Here are some points, each followed by its number:
29:-50:-60:-4:45:-19:-1:-58:-10:89:62:-10:-28:64:-16:-4:-9:65:-24:29:3:30:-15:7:-40:-15:23:13:45:8:0:-36 0
-12:46:27:28:7:18:-121:1:18:-7:27:12:-1:28:2:-12:57:-5:-103:-76:-29:29:-44:23:-37:-9:-3:16:39:-51:20:-60 1
-4:-19:-40:-12:38:50:-79:48:-21:33:8:11:9:43:-31:39:-30:-33:-49:31:-27:-15:51:11:26:5:31:21:50:27:-43:47 2
17:127:15:-1:-30:-21:-25:37:-27:0:-18:31:71:37:-46:-12:-26:-30:-34:50:95:13:50:17:5:-10:-12:30:13:-60:-16:-8 3
11:14:-33:-55:-14:1:49:-36:-10:7:-14:-33:43:-36:-2:25:-34:32:40:-4:31:-16:-33:-17:23:-12:-17:-35:-23:-17:24:52 4
-14:45:-30:34:-33:-22:-37:4:4:25:-30:49:56:6:-77:-44:25:14:-8:45:26:46:22:-14:-44:10:-37:-3:25:-38:-24:-8 5
-38:27:67:-4:-76:-13:-20:-74:8:8:-67:-52:47:-44:-22:17:-23:-55:87:10:-62:64:-20:41:39:-1:-41:-17:13:-26:-46:2 6
4:85:-5:-1:-57:-22:-90:5:-46:14:-69:106:56:51:-5:-36:37:-23:17:-12:17:3:28:-63:-8:18:-53:-12:65:10:-9:31 7
-65:-58:13:1:-45:-7:-53:-3:112:1:34:-62:-33:39:57:-5:94:-26:-8:-21:-127:36:-55:14:-49:64:-27:-31:-11:-9:-15:-33 8
-10:-97:-16:30:76:-38:-53:-8:9:-41:-11:-27:-15:-46:38:-10:68:-26:-98:-96:-45:-17:-86:7:-92:57:25:-47:22:25:-49:-41 9
14:-90:35:19:11:-6:35:51:-12:-18:61:59:-75:44:-14:1:4:6:-7:-7:22:-9:-46:-22:-45:-54:58:21:-31:39:-4:-42 10
-45:-10:2:29:-33:-2:-20:86:-30:-11:-71:31:-12:25:48:-31:-28:-18:6:23:-43:-24:53:-64:28:-20:-9:32:-11:36:-8:46 11
22:10:-7:7:-56:11:-20:-68:-18:12:23:-9:-49:39:-55:-45:-54:41:62:27:29:41:23:16:-65:-18:-43:33:41:16:69:54 12
-7:2:-45:22:-12:33:-1:-106:-4:-3:33:-33:-24:-37:-62:-21:-79:-7:8:-13:9:37:38:32:-42:-16:9:17:37:22:50:79 13
-1:29:-10:-73:1:-16:-56:6:31:22:3:-43:48:44:43:-6:92:-21:-35:-32:3:-76:-7:34:21:17:-13:-9:29:6:127:11 14
20:-15:5:18:-11:72:-106:13:48:32:64:-52:-83:40:27:-35:54:32:-10:-37:12:-38:-32:30:-7:50:8:26:19:17:84:-18 15
28:-89:-11:-102:57:7:3:33:-53:-1:6:60:17:61:-36:46:-9:-10:15:7:-77:28:25:-35:-20:-2:7:-1:24:-12:-38:20 16
40:1:-2:24:5:13:10:-60:-43:-7:-25:1:-47:-42:-7:-12:-41:40:59:-15:28:-17:-24:-4:8:0:-4:-9:16:6:-5:12 17
-17:-15:-54:-8:-3:-68:20:-39:31:9:12:0:20:-20:9:54:51:-33:-10:-1:-23:17:21:-62:5:45:-12:-31:39:84:-65:36 18
5:21:-65:-72:53:-21:44:-17:-28:25:81:-66:39:101:-15:10:-47:44:-24:61:11:-9:53:41:-41:-71:-1:43:-15:-32:106:32 19
48:20:-7:-6:-39:40:-28:-18:-29:-3:-80:-25:55:-36:-62:-46:-32:-46:8:3:31:-18:16:21:32:1:-30:29:-62:-34:48:-26 20
-43:18:24:24:5:39:36:-8:43:-32:-57:-19:22:-87:-16:10:-51:-80:-31:4:-39:10:18:39:20:-4:44:-4:-27:-2:-85:25 21
-30:43:31:46:30:43:53:-81:14:11:37:-5:4:-72:-46:-39:-17:16:67:29:-22:64:29:9:20:-4:-27:33:0:-11:-10:3 22
-5:-29:-46:70:51:26:-27:35:12:30:-9:-46:-11:16:-89:-50:16:-12:-51:14:-32:-17:58:60:-35:-49:90:40:-4:23:31:-71 23
-3:56:-14:-2:-49:-54:-98:27:-51:59:-92:127:53:43:11:-46:20:10:-45:4:10:40:29:-73:-24:11:-100:13:37:-2:-37:16 24
-37:42:-38:11:-15:31:38:-53:22:-25:32:-14:17:-44:15:38:7:-2:35:-33:2:-8:69:-34:32:17:1:-30:17:25:12:34 25
18:-24:-10:-42:-57:8:1:-42:-11:-9:8:-11:17:-3:-97:25:15:-87:32:26:-6:41:75:-7:-20:37:-4:-4:11:-48:8:26 26
68:29:-64:16:-7:97:12:-61:-32:-7:21:37:-37:-54:-63:-20:-27:80:58:-34:91:-43:50:-57:40:46:31:-4:9:5:41:30 27
27:-10:2:81:28:-14:22:0:3:-34:-62:61:34:-81:-36:1:-12:-46:-60:-30:46:-28:-44:-13:36:-21:51:21:-42:-2:-91:-64 28
25:-45:-2:-77:18:17:-11:13:-41:5:13:28:16:53:-54:46:-24:-41:-20:3:-28:14:43:-18:4:-21:25:0:37:-7:3:28 29
-24:-82:62:79:-15:-32:12:70:4:-34:5:1:-95:26:50:-85:28:-3:-25:-57:-49:2:27:-15:-52:1:-52:-15:-68:35:-42:-20 30
59:-10:-8:-59:22:-37:-9:46:-53:4:-47:65:28:16:-8:28:20:17:12:28:40:-42:-45:-40:28:30:-8:-46:-8:-19:-79:-38 31
-9:-51:12:-9:23:-32:42:14:-3:-21:40:94:4:26:-25:28:23:18:-39:33:-35:42:-6:-54:-47:-41:7:-12:27:-24:-96:-1 32
-7:-8:-24:55:-44:-30:21:-29:19:-45:-3:8:-26:-13:-82:-28:-43:-33:-74:20:34:35:1:-6:-127:-30:-6:-5:0:51:-55:46 33
30:-49:43:-15:-47:36:-58:21:1:27:-43:19:-19:10:-20:10:-15:-14:86:14:6:8:-41:5:77:32:11:-12:-31:-39:-30:-31 34
71:30:-37:-8:26:-8:0:37:23:47:34:56:4:28:-24:-17:22:86:-38:46:127:-57:-98:0:5:-28:37:-7:-77:-32:-30:-71 35
-66:-25:-67:47:-7:10:54:-13:44:-13:-62:-15:49:-14:21:16:20:68:6:76:-102:21:27:-35:-13:-54:-34:2:-43:-38:14:-4 36
19:43:8:-83:-1:2:74:-45:-15:-9:16:-23:32:-23:7:23:-54:19:48:-22:29:-10:14:-19:23:-8:-26:-62:-18:-14:62:58 37
4:-24:-26:-33:11:-25:-26:-76:-73:24:-29:-28:71:-8:-13:36:-31:5:57:-18:-5:3:-24:-3:25:-14:-5:-23:65:-18:61:-7 38
51:-42:-103:2:34:51:-26:-17:-49:31:-51:-7:-24:-51:17:-14:9:56:52:-15:6:-84:-24:-19:74:52:40:-30:-36:33:-27:7 39
29:96:-2:-8:-44:-33:-16:7:-11:-8:-26:41:64:23:-36:2:-38:-38:-6:39:104:2:9:30:-17:-10:-25:-9:24:-34:-22:1 40
-10:9:30:43:27:59:85:-51:16:-6:0:26:-5:-46:-36:-33:-14:54:69:33:-14:46:10:16:12:-25:-36:54:-29:-28:11:-16 41
10:44:75:35:16:23:21:32:-54:-33:5:34:9:-39:2:2:-82:-35:-14:-25:90:-25:39:24:52:-75:48:43:11:-18:63:3 42
-30:-5:25:-16:11:57:-5:83:-20:-21:-78:12:24:30:6:28:-32:-15:26:49:-97:11:87:-53:8:6:-13:10:20:-14:-62:59 43
-11:27:50:-1:-51:-10:-41:-58:-1:15:-77:-29:43:-45:6:23:-25:-51:62:28:-44:53:1:30:47:-31:-42:-26:44:-21:-40:-6 44
24:47:-74:34:-105:-55:-14:-36:-70:-64:-41:-67:-14:-55:-45:-48:23:35:14:-28:-55:20:24:16:17:21:73:-54:-28:-66:17:-96 45
28:14:-32:-43:25:-19:26:-27:11:30:25:-1:50:-8:-29:25:37:-9:39:26:19:-7:6:0:25:15:-19:7:-21:10:13:-20 46
-2:40:-5:-18:-49:-45:44:-37:50:-22:50:-16:12:-26:-43:33:-24:-47:-31:-6:64:36:-15:50:-39:-13:17:-38:-13:1:-40:-9 47
-26:58:28:2:6:-26:72:-76:-4:-20:51:-30:8:-51:49:41:-17:-3:45:-33:34:-12:14:7:34:-39:0:-18:30:37:39:3 48
17:-11:-69:-15:-15:13:-29:-37:-30:-17:-9:-21:41:-12:-89:23:3:-62:9:8:-22:5:78:-25:-26:38:3:-8:41:3:2:37 49
18:25:95:-18:21:18:48:127:89:-58:113:8:-108:67:52:1:78:-10:-55:36:64:-25:-46:-13:-77:60:16:13:-2:7:-25:17 50
15:-72:-32:-68:-4:9:20:5:-33:-7:6:35:20:35:-33:45:-3:-14:9:2:-29:19:23:-46:-15:11:21:-11:19:-12:-30:-4 51
7:-5:16:47:-1:-22:-95:23:21:-21:-54:-28:-49:-6:79:-59:39:31:-42:-37:-3:-43:-96:30:-38:49:-29:-6:16:15:-8:-46 52
-50:47:5:12:-55:27:-60:-8:53:55:20:29:23:23:-8:-14:16:-52:-7:-18:-53:47:36:3:44:-18:-32:42:-40:1:4:25 53
10:-23:25:57:4:-39:28:-7:-1:-10:-26:21:15:-80:-15:-1:-2:-37:-53:-41:27:-31:-25:-3:6:-57:1:30:-28:5:-39:-33 54
39:10:16:-55:13:51:-96:-13:-33:-3:20:-89:-35:1:39:-43:31:-57:-27:-84:44:-49:45:-4:15:127:-6:-25:53:34:75:36 55
21:-27:38:-73:26:10:47:34:-2:31:60:11:10:26:-41:1:-4:-13:56:61:16:27:-1:19:7:-3:-35:33:-39:-22:13:15 56
-16:13:1:-45:-26:26:11:57:-47:-43:-75:48:17:6:-8:37:-24:-39:-2:41:-76:22:79:-62:-1:36:27:24:21:-2:-78:85 57
0:36:68:36:-74:4:-11:7:-23:12:-36:59:-51:55:-2:-47:-50:68:37:80:16:42:21:-1:-45:-70:-70:51:42:-31:38:30 58
-39:14:26:51:-60:98:-43:10:85:-58:-7:-29:-52:-55:22:-28:60:-64:-4:-78:-56:-15:41:-3:4:94:4:-1:2:-13:20:31 59
New points follow, each followed by the numbers of its three nearest points above, nearest first.
-53:-41:-87:16:7:-13:58:-15:0:11:-79:-32:49:-5:19:-34:22:93:22:45:-99:-17:-1:-30:-32:-36:-21:-21:-49:-15:10:13 -> 36 4 46
-16:2:39:51:41:-17:-39:84:-27:37:30:78:-35:102:24:-15:15:31:-20:42:6:0:-9:5:-32:-87:13:28:23:36:-40:-35 -> 10 32 11
-14:-37:-21:-29:-13:5:-14:-32:17:28:19:12:34:47:-56:41:-23:-47:-24:2:-75:87:53:0:-43:-48:11:18:40:-16:14:37 -> 29 51 26
-5:57:52:17:-49:3:-21:-23:43:15:9:19:22:-18:-37:-7:-51:-13:19:56:96:23:-30:56:26:-35:7:19:11:-33:-47:-17 -> 40 47 3
35:-23:8:45:-26:98:-82:13:58:-1:47:-45:-99:23:43:-54:39:33:16:-48:33:-73:-34:23:-8:61:2:13:-5:12:109:-1 -> 15 52 55
14:-14:-17:63:-23:74:37:-49:15:0:-19:14:-61:-48:-16:-32:-9:83:57:-3:8:-11:4:-11:28:6:9:-6:-17:-12:12:16 -> 17 41 27
30:24:-15:-13:-21:11:-35:-12:-13:34:-47:-6:65:-48:-45:-43:-20:-46:24:-8:16:8:6:23:52:-1:-20:22:-84:-39:33:-9 -> 20 46 4
-39:-18:-21:-12:26:18:-6:-51:-8:23:57:42:42:28:-46:30:-23:2:-36:-3:-79:88:69:2:-28:-50:-7:33:52:-35:6:21 -> 29 51 32
7:19:-5:14:-17:-47:-91:61:-22:49:-31:-32:-1:40:25:-31:44:-38:11:-38:-15:-33:74:-10:32:66:-47:-3:-19:34:-32:22 -> 11 53 7
-60:1:96:27:5:16:60:2:71:-7:5:-8:1:-51:30:37:-38:-56:-6:26:-52:47:-31:72:54:-67:25:11:-25:-57:-48:-18 -> 21 44 54
41:10:27:-2:32:-56:3:-47:-53:0:-29:-16:-23:-26:38:21:-8:35:73:19:2:-9:-62:22:21:56:-10:-17:53:27:-106:-18 -> 17 31 46
12:-21:-29:18:4:8:16:4:-53:-1:-20:14:-60:1:-20:-35:-15:31:11:40:-2:-7:1:-2:-58:21:2:16:-11:53:-43:33 -> 17 51 33
20:2:14:50:5:80:-100:37:55:20:77:-29:-78:32:-5:-25:74:19:-35:-34:-16:-39:12:9:-4:54:-11:22:38:20:33:-9 -> 15 1 59
45:26:39:-26:20:-73:88:23:-43:-76:-45:45:40:-14:4:39:0:64:26:52:93:28:-18:-57:-31:-5:-16:-60:24:-45:-65:-32 -> 31 32 40
13:53:70:47:-9:28:40:30:-32:-24:22:43:-5:-28:23:-5:-66:-25:-8:-48:105:-38:40:17:54:-64:40:29:14:17:61:12 -> 42 48 54
-71:50:-41:49:-9:-102:-32:0:49:33:34:-22:35:-54:72:-16:66:-21:-102:-38:-34:52:-18:2:-40:61:-39:-70:3:-22:-34:25 -> 18 8 1
40:-59:-44:-35:57:5:7:-31:-31:18:-10:6:20:-11:-29:48:12:4:3:-34:-40:1:-19:-22:35:7:28:-24:17:-5:-33:-45 -> 51 46 29
8:29:60:-26:16:-96:78:56:-47:-67:-31:26:25:-14:6:26:-16:27:20:81:77:-4:-30:-28:-41:5:-15:-59:21:-50:-99:-11 -> 31 40 32
-21:-57:-28:7:64:31:28:-39:-7:15:48:-22:16:-30:18:40:-5:32:43:-33:-7:-11:12:-30:84:8:28:-26:29:25:17:10 -> 25 46 48
-15:-66:-81:17:68:81:-30:6:62:32:44:-34:-24:42:37:-33:88:47:-64:-21:-33:-71:-24:-23:-18:113:-11:-16:-70:43:20:15 -> 15 39 8
-28:-21:45:-15:67:-12:-4:16:1:-26:38:19:-4:43:52:17:72:-4:-79:-44:-53:6:-29:-7:-45:-7:-11:7:38:-17:32:-14 -> 1 32 9
42:-16:-1:-28:-46:1:-48:-15:5:23:-42:-23:75:-26:-76:-39:-4:-80:24:-16:26:22:-19:31:65:-10:-28:11:-71:-57:49:-19 -> 20 34 46
-30:29:-17:-15:-22:16:37:54:-22:-24:-81:-5:16:-18:16:-15:-45:4:27:35:-8:-64:45:-18:-18:-22:-12:23:-22:15:30:73 -> 11 4 43
23:-20:-4:-4:-27:2:65:9:2:12:21:41:-63:41:-35:-43:-4:52:13:18:43:-15:-17:-8:-82:-36:-8:39:-43:28:28:20 -> 10 12 56
31:5:-38:-90:93:-61:-58:79:-93:57:12:8:67:21:49:64:-24:-62:-34:-30:82:-69:-33:10:52:16:60:-30:30:44:-21:-3 -> 31 2 29
-4:-31:20:-1:-28:40:-52:12:18:-65:-21:-26:-53:3:28:-23:45:-39:-30:-43:-47:-6:37:-14:-28:73:-15:-3:41:-1:37:28 -> 59 55 15
-68:-14:-16:64:-20:4:15:-10:42:-14:-20:22:-3:-6:-20:-21:-36:7:-47:42:-42:73:25:-5:-61:-64:-12:17:4:1:-36:32 -> 33 36 5
24:4:-52:-17:-13:18:-52:-6:-23:-8:-62:-8:83:-53:-81:-34:-17:-69:2:-14:13:1:29:5:28:15:-30:25:-49:-28:21:23 -> 20 49 26
7:48:48:5:32:-4:19:26:-42:-30:12:21:1:-6:13:24:-56:-25:-19:-49:92:-29:62:5:41:-60:22:39:11:1:22:-15 -> 42 48 54
-19:-9:42:-17:2:60:5:90:-8:-27:-50:30:8:60:10:25:-27:-22:14:71:-83:6:77:-25:17:-4:-12:45:33:5:-56:68 -> 43 57 11
26:9:1:4:-3:15:91:-12:-19:-40:-19:16:-55:-36:-7:-9:-68:40:36:14:51:-20:15:-14:-34:-3:0:-9:5:22:9:56 -> 17 4 37
64:15:-55:23:23:-29:-2:-70:-9:35:49:53:-39:12:-56:-1:57:104:-3:10:43:7:-45:-45:-48:29:8:-35:33:21:-80:-54 -> 0 17 32
-25:10:-33:-21:-17:-65:10:-48:45:6:-6:-5:34:-14:1:48:54:-47:-9:12:-43:16:30:-63:22:44:-30:-19:22:65:-67:39 -> 18 25 46
39:-27:54:12:21:7:-65:61:-64:21:-52:32:0:40:-21:-4:-54:-18:4:42:38:-23:-43:41:21:-48:16:31:14:-41:-22:-47 -> 34 31 29
-20:-22:-53:-46:2:-18:71:41:-22:-27:-101:-31:38:-27:38:-24:-67:18:-31:0:-21:-24:-39:28:-16:-23:28:-13:-106:-19:33:18 -> 4 20 37
13:10:-4:-75:33:-22:-39:-1:-81:33:20:-3:-3:80:-8:34:-51:-1:29:39:-18:9:56:10:-7:8:-4:22:99:26:33:55 -> 29 2 16
-5:-50:25:46:48:-4:-34:70:-20:50:53:66:-40:103:17:8:13:31:-32:27:2:-12:-10:5:-28:-48:43:41:59:44:-50:-58 -> 10 0 32
-27:31:65:19:31:-30:71:-3:65:16:44:20:-15:10:20:20:15:47:-11:93:-23:38:-50:24:0:-36:-3:-7:-29:-12:-101:-40 -> 32 41 56
-31:0:-100:-50:78:-38:44:-15:1:59:109:-104:53:84:-19:39:-50:42:-55:65:-36:11:43:48:-22:-71:7:31:3:-21:87:33 -> 19 0 46
-44:6:-13:-22:17:0:11:-69:0:13:61:26:41:32:-56:34:-19:-37:-43:13:-53:86:66:2:-37:-63:-16:8:54:-27:17:14 -> 29 26 49
14:-30:9:20:-21:87:-82:46:72:25:65:-37:-89:45:4:-30:63:46:-13:-31:8:-33:-46:31:-21:22:1:33:-10:-18:89:-33 -> 15 1 52
32:18:-29:-58:11:46:1:4:16:55:36:43:47:28:-40:31:39:21:-11:13:11:6:11:-34:51:11:24:3:-36:-35:-6:-20 -> 46 51 29
-17:-5:-46:54:10:-40:-1:22:-73:-24:-26:47:-67:28:31:-45:-3:42:-14:17:4:-25:21:-67:-96:0:4:22:51:92:-36:41 -> 11 33 17
56:-25:-14:-8:-27:18:-14:-25:-58:-12:-28:-8:-7:-19:-40:14:-38:-8:59:-21:24:-33:17:-7:28:1:-1:-14:19:-14:26:-1 -> 17 38 4
2:-14:-5:27:8:26:74:-57:-28:22:-56:-51:-67:-66:24:-41:-21:72:96:8:-40:-41:-21:16:26:29:15:-5:-16:25:6:16 -> 17 39 41
-41:-10:-50:-36:-4:-10:64:41:9:-2:-93:-40:56:-40:43:-46:-62:5:-15:21:-10:4:-34:24:21:-19:33:-14:-119:-15:37:23 -> 4 20 36
-4:-21:-38:-57:-16:-15:81:65:-17:2:-123:-49:45:-17:40:-19:-64:5:3:11:-11:-22:-39:16:8:-15:45:-33:-118:-23:48:27 -> 4 20 37
46:-37:18:-29:-74:5:15:-27:-18:-19:5:-14:0:12:-97:22:-18:-75:71:20:-3:51:36:-5:16:50:-1:3:14:-27:-32:21 -> 26 49 51
-32:34:-34:19:-41:-69:-21:-17:-23:-25:-29:51:36:3:-11:-11:18:-24:-19:-13:17:51:10:-50:-52:2:-25:-20:27:17:-45:-6 -> 5 7 18
35:14:7:12:-1:-22:68:-3:-58:-55:-63:0:-15:-43:-17:2:-79:35:25:19:69:-50:6:-6:-38:-33:-4:9:4:6:23:33 -> 17 4 37
-26:-4:-63:2:-21:-30:21:-54:41:7:-3:13:20:-4:-4:28:55:-16:-4:9:-79:32:42:-65:8:37:-25:-29:31:64:-57:34 -> 18 25 49
-15:-37:-34:31:41:-17:17:2:23:7:50:-1:-5:6:-32:-2:-36:33:-35:39:75:0:-25:46:-19:-59:46:-1:15:14:4:-27 -> 0 10 47
10:-64:-2:-33:71:10:-7:-2:13:-37:17:-26:6:-38:64:28:48:-7:-72:-127:-37:-49:-56:-16:-25:-3:17:-36:-14:-2:98:-97 -> 9 14 1
2:17:-45:-3:-20:-2:34:3:-18:-14:-40:25:-26:17:-33:-32:-21:16:-19:35:6:1:0:-21:-77:15:-12:-6:6:47:-25:45 -> 33 5 17
-21:42:61:13:72:-21:27:-52:-33:23:41:21:27:-17:-14:42:-12:7:-15:24:-45:53:22:35:33:-14:9:14:80:-17:-42:-2 -> 22 48 46
10:-127:-42:-7:26:-13:14:12:9:9:83:17:-76:45:-8:29:39:4:17:-15:-25:-1:-48:-32:-50:-28:56:-23:-16:41:-54:-49 -> 10 51 0
1:-5:7:-58:-12:42:35:61:87:-56:67:-14:-29:26:45:13:91:2:-69:-13:0:-14:13:-40:-28:81:2:-26:-33:-32:28:4 -> 50 59 8
-14:42:-16:-26:-63:-3:61:-44:40:19:-34:-48:38:-24:5:19:-20:18:53:27:-39:40:-3:23:6:-49:-25:-1:-57:-56:68:12 -> 4 37 36
-15:-3:-43:-10:56:-47:-61:73:-23:37:-25:-36:46:-8:40:-2:-50:-85:-49:-3:41:-50:-29:59:23:-3:8:18:-38:71:-26:23 -> 2 54 46
-6:12:45:-50:-3:38:3:17:14:-46:54:-6:-4:20:-4:14:58:-58:-72:-35:78:-1:54:-108:-11:120:-17:-53:20:15:14:44 -> 55 25 18
44:-4:2:-58:-64:29:21:-33:-9:-30:57:-26:12:1:-108:21:-15:-66:66:32:45:43:63:-5:-1:57:12:-10:32:-36:-10:20 -> 26 49 51
5:90:35:35:28:49:24:92:70:-45:-19:-10:-54:52:31:21:92:-79:-3:-18:-41:-79:93:32:-42:106:35:29:30:52:48:9 -> 59 50 14
7:40:-81:31:15:-3:18:-7:42:57:63:-3:-19:5:41:-33:22:90:-6:28:94:-68:-34:-16:55:-18:0:-11:-76:35:42:-21 -> 35 46 4
19:8:6:-6:-63:60:-20:24:30:27:-41:-21:-4:-23:3:-7:-16:11:69:32:14:-27:-14:21:84:21:-16:-4:-56:-38:4:9 -> 34 20 4
-65:-3:-57:36:-4:-13:72:2:34:-20:-71:-37:50:-19:49:11:19:74:29:52:-90:10:4:-54:-11:-25:-23:-6:-36:-11:12:17 -> 36 4 25
-1:-17:-23:-32:-8:45:-89:109:4:45:27:33:3:94:-44:3:-17:-55:-36:74:32:2:21:34:-2:-16:33:24:8:-3:-53:11 -> 2 29 51
7:10:-17:55:91:49:-24:-24:-9:-5:10:-16:-47:-15:75:-34:18:80:-79:-74:-3:-77:-21:35:-34:-18:20:48:37:20:109:2 -> 15 52 1
-22:4:-75:-70:61:-29:52:-50:4:53:122:-97:58:77:-34:48:-33:16:-12:47:-8:31:37:59:-22:-63:-3:22:20:-22:101:12 -> 19 0 46
16:61:26:15:-8:-20:-92:-6:-23:9:22:57:40:3:-16:-25:-23:-52:2:-34:94:8:-19:23:39:20:22:-26:47:6:-61:-39 -> 40 3 5
-27:-5:22:-2:31:-10:-96:6:-82:-23:-17:-27:1:34:67:-7:-8:-10:-102:-95:-42:-6:1:24:-46:-37:-25:39:81:-19:127:8 -> 1 14 52
30:36:-33:-14:-45:16:-8:-9:0:27:-36:-25:71:-25:-66:-39:-17:-55:20:9:18:-9:27:2:38:14:-21:41:-66:-39:20:28 -> 20 46 26
-27:9:-68:-6:-5:-23:58:32:-24:-7:-127:-52:44:-30:58:-49:-97:7:-14:15:-3:-36:-32:22:11:-34:1:-9:-110:17:60:40 -> 4 20 11
-5:5:47:-30:-29:-18:-4:-2:20:-1:-30:11:16:72:-6:-50:127:-17:-9:-27:-9:-26:-3:-36:-16:42:-5:-4:5:-20:79:-35 -> 14 46 1
-43:17:-4:93:77:50:-56:2:11:1:-50:15:11:-2:92:-71:37:82:-82:-42:-65:-34:28:-2:13:50:-52:13:18:-15:12:-24 -> 52 1 11
12:44:98:11:18:54:33:53:-57:-28:18:61:12:-39:12:22:-81:-58:-21:-82:72:-27:64:14:62:-82:39:30:7:-23:66:35 -> 42 48 54
-73:25:97:48:-2:57:-42:-33:53:-21:23:-23:-27:-15:63:31:35:-24:-20:-49:-92:31:21:34:59:44:15:19:97:-47:18:4 -> 59 1 53
-8:-27:54:53:39:-39:-29:59:-18:44:56:53:-36:104:51:5:-3:15:-4:46:-7:-8:-24:17:-13:-71:21:36:32:22:-41:-50 -> 10 32 0
-19:61:14:24:31:-9:25:61:52:-59:-14:35:3:-11:93:-24:110:90:-84:-11:-13:-21:-34:-61:-23:18:-22:-6:-37:-50:-8:-32 -> 52 1 36
39:18:-40:36:19:31:-58:-56:-35:33:-22:25:12:-26:-40:-17:-6:19:4:5:29:1:-8:16:39:56:1:-17:20:5:-54:-15 -> 17 46 5
-11:31:35:3:53:30:-61:79:18:17:9:-61:54:23:-30:-32:46:-76:-39:-24:-35:-45:52:49:65:-20:74:60:-26:12:-13:-94 -> 23 2 53
-13:48:6:70:-26:32:-46:41:3:8:23:27:-31:-1:-13:-34:-65:-70:-1:-10:89:-21:31:52:8:-23:39:37:17:54:22:20 -> 42 40 2
29:18:24:-8:13:-18:13:-75:-40:-7:-40:-35:-22:-34:14:21:-9:31:88:18:-8:6:-23:-7:18:47:-11:-22:45:14:-66:-11 -> 17 44 4
9:-34:-76:-2:26:-42:1:-45:19:76:73:-36:-39:36:-18:10:0:67:2:41:7:-12:-31:16:-56:-32:-11:8:0:41:18:7 -> 0 46 12
25:28:46:9:11:-50:6:-55:-50:-14:-40:-27:-24:-46:31:7:-5:22:81:16:-11:-4:-41:7:13:45:-6:-37:59:17:-85:-21 -> 17 44 6
1:-34:16:41:33:-20:-56:69:-24:39:48:57:-38:102:9:-2:-13:30:11:40:17:-14:-13:13:-24:-79:6:14:37:35:2:-34 -> 10 0 2
33:-24:-62:-5:30:-16:-19:-69:-6:59:52:-9:-28:53:-28:-1:6:81:14:29:-2:19:-26:14:-25:-15:5:0:22:34:6:-18 -> 0 46 17
33:17:4:-7:48:47:-87:-10:-40:-21:-7:-70:-18:-25:59:-9:35:-29:-39:-74:15:-46:34:-10:34:127:23:-10:81:33:53:28 -> 55 15 14
-52:77:71:62:-38:84:-104:78:71:-41:-46:-12:-3:-39:62:-20:53:-45:-41:-39:-62:-14:27:27:55:58:-3:32:12:-56:-5:6 -> 59 53 1
-9:22:88:-12:31:-12:-56:41:-13:-14:82:-28:5:24:39:24:22:-46:-85:-62:20:3:8:-9:-6:8:-40:15:50:-44:58:8 -> 1 14 29
36:22:-20:5:31:-43:50:-28:-4:38:27:-61:5:-8:-1:18:21:22:30:51:32:-36:-18:9:6:22:13:-4:10:16:-23:-29 -> 46 17 4
-17:39:68:-40:-11:14:-52:8:-8:-59:18:3:17:-10:43:19:53:-36:-80:-59:-47:18:2:-16:-29:37:-41:-22:41:-43:-3:7 -> 1 59 29
-2:-45:34:19:11:0:-46:63:-25:27:29:50:-51:121:22:-41:1:23:34:22:14:-20:2:9:-26:-64:29:42:35:36:12:-45 -> 10 0 11
1:31:-38:80:29:-10:-65:-72:-57:20:4:79:27:-22:-75:-44:-6:38:-72:11:20:44:4:-7:-37:-17:13:9:71:-12:-70:-33 -> 5 0 32
31:-13:17:33:-5:73:-85:20:79:22:93:-46:-91:25:51:-26:60:41:-17:-19:29:-39:-48:32:-1:34:0:14:2:12:61:-22 -> 15 52 1
-47:-27:-11:67:-24:-18:-13:12:-1:-17:-4:50:-18:-20:-10:-24:-29:-46:-20:-35:-11:33:-16:0:-36:-45:29:5:5:38:-24:-19 -> 54 33 10
-52:-19:-54:38:2:4:71:4:25:-9:-55:-25:22:-35:41:-15:4:94:21:44:-95:-5:3:-27:2:-38:-17:-17:-50:-16:5:1 -> 36 41 4
-1:-40:-42:56:32:31:-14:35:19:22:10:-36:-23:43:-88:-41:30:15:-53:38:-48:-21:42:46:-38:-50:69:35:-27:2:21:-72 -> 23 0 10
35:-6:6:-32:-72:18:-11:-32:-1:-14:36:-35:-8:-1:-87:21:-19:-80:85:27:28:43:40:23:3:23:14:-6:1:-45:-2:-1 -> 26 49 46
-1:60:17:56:14:-24:10:21:50:-11:40:17:-33:31:12:-99:18:34:0:-17:75:-9:-8:10:-44:8:-57:16:-104:42:-34:-54 -> 30 35 54
25:-51:88:29:36:83:13:67:26:-63:35:70:-92:31:49:-17:88:67:-40:-35:-35:-22:-12:-47:-22:-1:24:31:-14:-45:22:-54 -> 10 30 50
-33:47:-42:19:-39:-29:-47:19:-4:48:-18:48:78:7:-72:-65:17:5:-29:57:11:54:19:6:-43:1:-29:1:26:-30:-40:-3 -> 5 40 3
-34:50:-9:-4:-53:79:16:-21:45:4:-30:-29:12:-38:-2:15:2:8:56:22:-53:3:71:-18:74:45:-59:-11:-31:-9:5:64 -> 25 53 4
-34:19:1:9:35:40:-99:9:21:-37:-17:-21:19:15:57:-5:-5:-11:-93:-100:-58:-2:43:30:-35:-22:-18:27:67:-9:102:1 -> 1 14 15
-22:10:-48:-59:43:-18:39:-6:1:34:67:-80:36:65:-20:34:-53:14:-34:68:-25:13:57:44:-18:-59:-4:31:-4:-17:84:29 -> 19 56 29
14:-16:-8:15:20:-3:8:49:-4:-21:-41:12:7:-54:-37:-6:-64:-43:-54:7:64:-14:-40:52:-6:-32:49:40:3:17:-20:26 -> 54 28 21
-9:-39:24:25:29:-15:-58:66:-18:31:49:51:-23:113:22:-4:-2:35:-10:59:-1:-9:-15:6:-16:-73:28:45:32:21:-20:-50 -> 10 0 2
